rotation ticks, each row followed by its count of ticks:
The counts run from 0 to 45.
[ -5   2  48  24 -28 -10  32  29  32 -32 -27] : 24
[-14  13 -20 -36 -18 -35  -3  -7  54 -32 -23] : 18
[ -6  46 -23  20 -28 -57   1  -4  48 -71  -1] : 41
[-29  -1  22  29   3 -36  30  25  27   0   6] : 23
[-34  22  -6 -13  13  20  19 -67  50  26  19] : 44
[-31 -42  35   2  30 -11  37   6  63  -9   4] : 16
[-28 -30 -23  13  15  -9  42 -19  39  32  12] : 45
[ -8  16 -24 -66 -34  17  43   5  27 -34 -12] : 26
[-17   7  -4  47  17  10  43 -12  28  22  14] : 22
[ 14   9 -27 -31  14 -29  16  17  30   2  60] : 10
[-23  -1  19  14  57  18  47  11  27   3  -4] : 38
[ -9  27  -3  18 -28 -25  21  49  48 -53 -21] : 1
[-24   8  16  -6   4   9  25  43  18 -37 -13] : 8
[-45  -6   3 -36 -58  -2   8  22  15 -46  -8] : 25
[ 16  51  -5 -40 -48 -18  11   4  41 -31  -1] : 2
[-19  46 -41   9   0 -31  42 -25   3  20 -18] : 12
[-10 -40  -8 -10  25 -51  26 -16  36 -52 -14] : 17
[  4  33 -15 -60 -24  19  15 -21  20  -5  15] : 3
[-38  20 -16 -48 -25 -47  57 -20  17 -15  12] : 34
[-10  -2   0  17  18  16  55  -3  -1   8 -61] : 6
[-35  30  40 -10  48  31  27  -3   8  22 -31] : 37
[-21  24 -16  -6   3  42  -2  23  52  51  10] : 21
[-18  30  14 -59 -13 -55  54  15  20 -29  29] : 33
[ -5  -8  -4  64 -19 -19  61  60  32 -15   4] : 0
[ -8  40 -20 -46   8  23  10   3  68  24 -18] : 20
[-27   2  -4 -27   6   0 -11  52  25 -45   4] : 9
[ -9   2 -68  -7  34  18  54  -6  36  25  -6] : 28
[  2  17 -19  12  36 -13  51  -3  -1  22 -34] : 29
[-20 -11  67 -21  27   4  40  26  33  -5  21] : 15
[-27  10  11  37   5  14  34  17  27   2 -26] : 30
[-25  11   1  23  16 -85  15  31  20 -32  13] : 40
[-24  67  49 -35  17  -8  36 -41   9  32 -47] : 13
[  2  34 -44 -14  -9 -45  17 -12  31   1  22] : 11
[-22 -10  24  23  33   0  35  16  26 -23 -48] : 7
[-46  51 -10 -45  18   7 -19 -18  47  19  32] : 43
[-10 -17 -47 -85  15 -21  11   2  47  14 -11] : 27
[-34   3  22 -10 -25  -9  12  42  39 -11  14] : 32
[  0  38 -16 -55  12  10  54   1  15  51   5] : 4
[-20 -31   0   2  31   5  25  35  23 -18 -16] : 39
[ -6  46 -52  -2   5 -11 -21 -13  34 -17 -42] : 19
[-37  23 -11 -28  -7  24  36 -33  -2  16 -50] : 36
